In the data rows, the value 128 means zero.
Here are some points, each followed by its number:
[139 139 106 118 155 118 128 125 110 109 122 129 107 132 136 153 119 140
 152 130 139 135 118 112 130 123 156 136 112 126 135 164] 0
[139 108 152 169 120 122 143 154 124  99 166 134 106 173  86 145 155 115
 105 106 143 152 117 160 131 132 116 123 131 102 121 103] 1
[ 90 135 133 131 139 111 145 128 138 112 139 107 117 123 181 108 114 128
 127 123 136 107 132 124 130 162 176 123 153 122 133 133] 2
[110 107 121  81 116 159 103 108 125  83 166 116 155 151 108 122 129 181
 185 122  95 135 103 133 135 141 110 140 110 128 142 126] 3
[113  88 136 134  61 143 159 107 126  55 134 106 147 158 127 130  93 172
 151  84 151 113  97 155  73 115 118 128 127 116 134 111] 4
[ 95 126  98 134 142 102 119 130 118 143 140  79 102 109 145 126 108 143
 134 140 139 158 128 114 133 151 178 117 136 123 149 139] 5
[143 130 131 147 131 106 129 120 152 160 122 155 128 121  98 133 166  89
  85 178 199 112 139 112 133 178 151 117 160 127 116 115] 6
[127 148 133 128 156 115 113 163 112 148 109 146 108 142 167 142 130 131
 104 118 108 111 137 131 130 103 128 133 139 138 134 174] 7
[135 107 132 129 136 180 144 132 142  94 158 139 169 131  99 155  89 225
 195  85  89 132  98 150 119 150 148 159  94 126 141 162] 8
[183 102 127 115 123 124 132 124 101 116 139 171 105 103  90 108 161 108
 162 140 109 190  75 107 142 125 119 154 115 101 151 114] 9
[138 133 129 126 126  78 145 148 123 159 119 150 112  89 127 135 135 121
 112 149 161 114 131 122 114 126 110 139 148 118 143 149] 10
[104 119 142 132 133 103 166 177 126 137 132 174 118 101 143  97 133 138
  97 117  97 144 133 135 122 105 121 147 150 111 154 144] 11
[162 134 129 139 125 139 117 107 135 144 122 123 107  93 104 123 145 136
 146 138 133 103 106 128 122 147 150 121 147 110 137 141] 12
[106 157 145 165 134 144 181 122 131 145 111 101 137 136 168 126 117 112
 119 102 107 113 171 143 139  95 136 135 116 123  94 105] 13
[173  91 146 121 123 134 104 148 162  99 163 181  89 140  82 144 152 118
  97 118 117 128 101 149 135 142  98  94 132 123 126 107] 14
[140 113 169 173 112  88 185 156 129 131 132 138 139 111 180 122  85 109
  93  96 160  82 144 164 115 128 128 121 168 121 115 136] 15
[118 131 104 131 136 129 101 154 131 143 109 136 109  94  87 124 169 137
 108 195 124 173 129 106 120 140 168 116 124 112 161 140] 16
[ 98 200 130 123 173 123 108 175 144 180 116 146 115 114 193 124 119 127
 106 135 106  72 162 153 127 112 148 140 138 145 140 184] 17
[131 119 139 143 128 121 150 120 130 112 130 142 105 127 115 118 150 151
 131  94 136 110 103 125 128 149 156 137 156 101 146 134] 18
[170 131 130 120  82 143 129 114 156 114 124 133 131 120 104 117 143  84
 141 105 166 105 123 141 123 117  83 127  96 140 116  94] 19
[168 131 133 121  86 144 127 118 158 108 128 147 132 123 107 114 144  91
 136  99 164 105 123 147 126 117  89 127 105 143 120  97] 20
[127 143 129 104  96 119 117 110 100 124 109  92 109 107 165  93 136 116
 144 101  81 137 130 128 133  51 103 116 132 120 125 129] 21
[210 103 137 152  58  79 163 129 133 147 136 173 138  32  85  81 136  86
 119 143 186 117 104 130 105 144  98  98 170 106 142 110] 22
[118 138 140 110 156 146 152 137 141 121 145 142 165 146 141 124 137 153
 137 147  67  98 139 142 145 132 111 162  97 138 131 139] 23
[132  97 139  92 156 160 134 160 161  72 183 182 131 167  93 158 124 186
 160 104  80 134  89 144 129 161 128 163  89 121 146 150] 24
[108 138 107 129 169 115  88 129 116 159 110 105  94 166 133 162 127 114
 125 142 178 136 135 106 118 157 164 117 147 134 110 147] 25
[108 172 102 117 159 114 128 135 101 167  96 145 142 123 161 135 144 113
 161 155 123 161 148 111 137 120 142 161  98 153 129 141] 26
[138 147 115 165 121 100 170 155  97 157 129 148 132  87 137 117 138 107
 156 121 133 170 127 134 124 130 146 170 125 117 152 127] 27
[116 111 123 114 109 144 127 110 138 124 113 105 151 140 111 127 135 130
 126 152 130 135 142 113 131 124 128 123 107 136 106  90] 28
[107 115 148 101 133 126 140 178 123 114 152 158 147 134 164 126  97 144
 115 121  71 120 145 139 125 101  88 139 135 136 132 148] 29
[131 128 111  98 109 158 118  89 124 134 134 126 152 105 101  97 141 135
 169 136 119 158 114 109 151 117  90 136 134 133 111 101] 30
Which point above is nearest to each new point by angle? Its number follows each.
[132 127 118 104 128 132 114 147 118 132 135 185 102 125  87 107 201 128
 137 139  92 193  88 118 132 111 102 149 123 102 168 118] 9
[120 137 139 147 145 128 116 136 127 152 110  94 127 149 141 142 130  95
 101 139 118 112 164 132 145 115 135 123 109 142 111 122] 13
[135  90 134 138  81 134 156  94 112  95 131  81 153 129 146 131  58 147
 129 105 123 130 132 139 109  91 118  90 131 126  99 108] 4
[ 88 111 114 133 146  89 122 141 123 176 111  97 122  96 139 129  91 133
  85 164 130 168 165 108 133 114 146 108 148 138 122 134] 5
[118 159 140 145 137 138 131 119 158 126 118 101 136 132 126 129 144 109
 118 123 143  80 163 142 127 144 124 126 106 120 117 116] 13
[154 134 135 147 135 142 162 135 140 131 132 186 146 110 140 122 100 109
 100 112 125 126 130 151 120 110 108 135 129 148 111 130] 15
[115 109 123  94 114 155 109 112 126  93 153 116 150 148 117 122 122 171
 169 123  99 131 111 135 131 130 110 134 115 135 137 128] 3
[127 128 111 110 114 163 126  95 123 133 129 129 154 102 113 100 139 133
 165 140 112 153 122 113 143 106 100 135 128 127 113 101] 30
[112 123 115  99 152 158  62 121 128 117 126 122 142 169 126 155  98 160
 123 131  94 149 135 135 128 128 111 107 118 178 110 134] 3
[ 92 125 127 125 141 138 137 132 124 127 130 106 145 130 137 118 129 146
 126 142 112 115 146 125 130 119 122 135 115 119 127 129] 23
[165 122 124 131 139  95 137 144 109 125 123 134 113 111 121 164 109 164
 175 120 145 113 101 119 112 147 150 149 122 117 154 187] 0
[161 132 125 141 140 143 107  99 137 148 120 118 103  92  94 125 140 139
 134 149 143 107 111 124 127 154 163 110 147 111 129 146] 12
[109 157 141 167 133 150 181 120 137 152 120  97 151 132 158 119 116 112
 121  98 100 122 166 145 142  89 116 145 114 127  97 109] 13
[122 147 129 143 128 156 146 120 133  76 149  85 158 168 148 162 104 194
 194  92 128  94 126 155 120 138 188 132  85 123 119 137] 8
[118 107 138  94 159 160 125 148 161  75 164 167 127 178 110 155 122 176
 138 109  89 127 104 134 129 153 141 144 100 131 134 151] 24
[154 158 103 116 142  94  71  81 107 207  37  68  95  96 161 138 115  90
  91 179 185 101 161  81 132 125 160  74 176 142  99 158] 25
[127 171 149 144 131 139 111 153 140 139 137 135 138 136 138 132 144 126
 125 117 129  91 150 172 136 116 104 140 126 149 120 143] 17
[183 112 141 138  78  96 148 129 133 136 129 157 140  58 103  96 132  96
 130 134 167 125 115 134 116 134 101 108 144 115 137 107] 22
[127 122 150 173 124 140 132 160 126 105 164 139 105 179 104 143 153 107
  96 101 129 144 121 176 128 114 105 119 129 110 116 101] 1
[130 165 113 118 129  78 121 142 132 193  85 118  83 100 167 127 131  80
  79 161 153 121 146 106 113  93 122 115 146 123 130 142] 10
[122 161 114 127 152 131 116  90 137 141  84  94 110 141 156 135 119  97
 122 134 165 112 142 101 124 132 178 112 114 138 116 141] 25
[117 106 156 135  85 154 149 138 124 105 150 125 164 129 116 109 120 159
 147 103 107  98 128 160 111 105  68 139 127 119 135 111] 4
[164  97 148 125 129 136 105 143 161 110 158 172  96 145  93 146 148 120
  99 120 121 117 109 147 136 146  95 100 131 126 120 106] 14
[168 103 132 114 115 130 133 129 112 117 130 158 117 117 103 113 154 108
 145 137 109 170  97 111 145 114 110 136 120 114 142 115] 9
[146 144 113 119 140 109  97  96 115 172  78  99 105 109 150 129 119  96
 105 158 150 119 143  99 132 121 142  99 152 135 113 145] 25
[113 115 121 115 109 151 130  98 143 122 115 106 150 142 107 120 137 123
 132 147 141 138 138 110 138 132 119 122 111 137 104  81] 28
[127 156 143 118 162  86 111 181  91 161  84 150  77 140 198 144 130 130
  94 110  89  87 133 131 117  72 124 140 141 137 152 208] 7
[118 141 103 105 125 133 126 109 105 122 101 122 144 154 148 130 109 118
 142 137 137 167 129 117 115  88 130 138  91 163 118 131] 26
[116 126 115 104 115 147  91 110 119  88 127 124 149 156 120 113 143 119
 177 124 157 134  99 120 133 157 122 143 132 129 151 116] 3
[ 89 160 152 179 119 142 207 115 129 147  95  76 137 126 183 115 117  98
 103  99  90 121 191 143 137  66 135 140  90 121  91  95] 13
[ 80 164 129 119 145 107 120 147 151 174 111 128 115  97 168 108 135 120
  83 155 142  79 160 124 123 132 142 123 166 134 139 149] 17
[126 109 134 139 121 126 125 104 103 121 132  95 118 135 133 123 122 149
 125 112 109 143 126 130 144 115 136 105 160 120 113 121] 21
[135 133 114 113 150 115 127 129 114 122 119 135 120 132 140 148 114 134
 143 131 128 137 121 113 133 123 146 137 114 134 130 161] 0
[108 137 104 135 154 130  83  56 130 148 112  79  92 169 104 134 159  82
 124 145 197 182 120  95 151 138 162  96 136 125  76  89] 25
[133 116 106 102 123 133 101 114 112  90 114 132 102 168 108 135 152 126
 133 135 120 181  93 107 126 110 143 124 106 136 136 121] 9
[127  96 147 149 133  90 157 118  89  74 141 108 109 175 139 136 112 104
 125  95 128 184 122 117 153 134 177 121 141 103 100 108] 1
[ 70 119 132 112 139 156 118 144 148 145 144  90 166 145 126 142 120 195
 129 158  76  90 158 134 134 146 119 131 104 131 134 128] 23
[ 82 115 120 119 154 108 104 137 133 138 140 118 104 123 144 125 111 119
 104 134 112 161 136 122 138 137 127 110 143 139 129 119] 5
[149 150 115 129 140 131 109 112 115 146 107 123 130 116 124 128 135 117
 145 136 136 132 130 128 129 119 137 123 117 135 132 142] 26
[131 123 132 151 133 140 145 111 134 107 128 104 143 118 159 125  99 113
 151 128 152  92 123 130 129 149 163 138  93 124 140 135] 2
[124 141 144 163 150 119 157 129 120 147 128 120 138 127 139 125 139  91
 103 153 131 139 161 140 148 125 138 127 119 129 109 117] 13
[114 147 102 110 131 146 119 129 140 151 135 151 144  76  87 106 165 168
 142 158 122 131 122 118 138 148 130 141 148 114 147 132] 16
[145 104 167 176 116  99 181 142 131 134 127 136 147 116 160 126  85 120
  98  97 154  95 153 154 121 140 137 113 168 126 109 122] 15
[189 130 153 145 127 138 136 131 145 136 112 145 101 108 123 132 140 125
 121 113 116 103 124 124 140 125 135 117 128 123 127 136] 12
[152 115 121 105 122 128 137 137 140 132 143 167 130 101 111 119 105 130
 145 122 115 146 114 125 121 125  98 126 122 122 131 128] 9
[125 131 124 122 125 130 116 126 100 125  97 117 132 140 124 136 128 145
 139 128 128 135 124 128 104 104 123 140 110 132 147 158] 0
[124 111 148 154 146 105 161 156 158 114 174 185 139  96 149 115  72 113
 101  88 142 127 128 162 146 180 148 133 166 140 110 124] 15
[ 95 131 127 138 124 135 152 129 133 129 129 107 157 168 146 142  99 127
 131 114 157 114 157 141 113 128 118 131 112 143 104 112] 13
[163 126 127 127 142  91 142 141 110 127 129 140 115 113 125 162 108 155
 171 123 141 115 103 124 113 145 143 154 114 119 151 178] 0
[126  87 143  86 162 170 119 157 168  49 189 188 125 187  93 168 120 195
 149 103  65 130  81 144 128 167 136 156  85 133 149 157] 24
[129 135  95 131 129 118 104 160 132 145 118 153 105  82  66 112 182 123
 107 194 124 194 119 112 123 134 162 120 125 118 164 136] 16
[127 136 137  99  89 117 125 109 108 117 109  99 117 104 164  95 127 119
 140 104  91 127 130 126 127  59  99 116 124 126 128 122] 21
[120 116 104 120 139 146 165 123 109  96 123 149 221 175 123 154  61 170
 195 128 138 176 113 124 114 148 155 180  71 177 122 148] 8
[155 190 132 127 147 132  97 137 141 189 134 178 116 117 118 136 174  80
 129 136 154 115 141 140 160 148  99 150 162 154 104 121] 6
[112 119 139 150 129 103 170 150 132 146 152 155 146  75 136  99 112 105
  93 146 117 150 143 138 136 141 129 135 152 135 129 111] 11
[137  86 126 125 150 224 140 145 160  63 208 160 178 136  73 187  61 255
 239  65  69 135  83 174 119 187 170 187  72 130 155 189] 8
[ 68 119 131 109 150 163 111 136 146 148 139  82 164 156 119 149 127 200
 125 159  72 100 158 126 142 145 128 130 107 133 131 127] 23
[147 140 136 137 108 148 103  89 145 127 118  78 104 107 151 121 106 134
 124 113 131  55 128 132 107 127 146  89 133 133 132 154] 12
[134 110 152 169 118 131 141 159 125 102 167 139 112 174  88 140 152 115
 104 108 133 142 115 168 127 126 106 125 130 104 121 102] 1
[153 130 114 133 141 142  96  95 138 148 123 114 103  90 100 123 135 131
 141 150 147  99 113 122 131 158 155 107 145 113 134 145] 12
[148 191 137 132  98 141 144  98 127 140  94 143 105  91 153  72 188 105
 119  99 117  60 112 154 105  76 113 136 131  99 168 137] 21
[112 140 109 116 124 148 118 129 135 142 137 142 139  87  95 107 164 159
 142 158 123 134 120 121 135 142 131 138 149 114 149 124] 16
[117 134 118 132 139 126 114  98 128 138 121 110 107 146 112 130 155 108
 132 130 163 161 120 108 145 136 153 118 133 123 109 107] 25
[146 122 134 148 125 106 145 119 146 158 124 154 131 118 112 135 153  90
  98 163 192 120 137 117 132 170 148 128 155 123 123 112] 6
[121 118 141 135 139 116 151 138 149 120 156 160 142 112 148 123  82 122
 110 103 135 131 132 145 144 160 142 131 154 143 117 123] 15
[123 157 134 109 187 135  99 129 143 190 111 151 112 126 163 149 129 122
 116 187 145  71 128 106 115 157 152 141 138 140 159 175] 17
[128 114 141 141 137 108 154 145 151 120 160 159 143  97 148 117  67 122
 101 102 124 129 136 150 142 154 134 125 153 149 115 127] 15
[124 133 101 126 133 127 107 149 130 147 114 135 110  90  85 119 170 131
 108 187 121 166 132 108 127 132 157 117 124 120 151 133] 16
[122 126 104 121 139 144 156 118 109 105 117 132 201 175 115 151  82 167
 202 125 135 179 111 124 116 144 165 178  75 174 124 142] 8
[115 156 110 107 129 132 107 131 136 127 113 148  97 116 121 119 166 138
 120 148 133 138 117 113 125 127 167 128 153 115 137 139] 16
[119 175 106 120 163 136 107  69 138 161  74  82 106 138 163 134 119  83
 130 150 173 117 149  86 125 138 195 105 106 139 111 134] 25
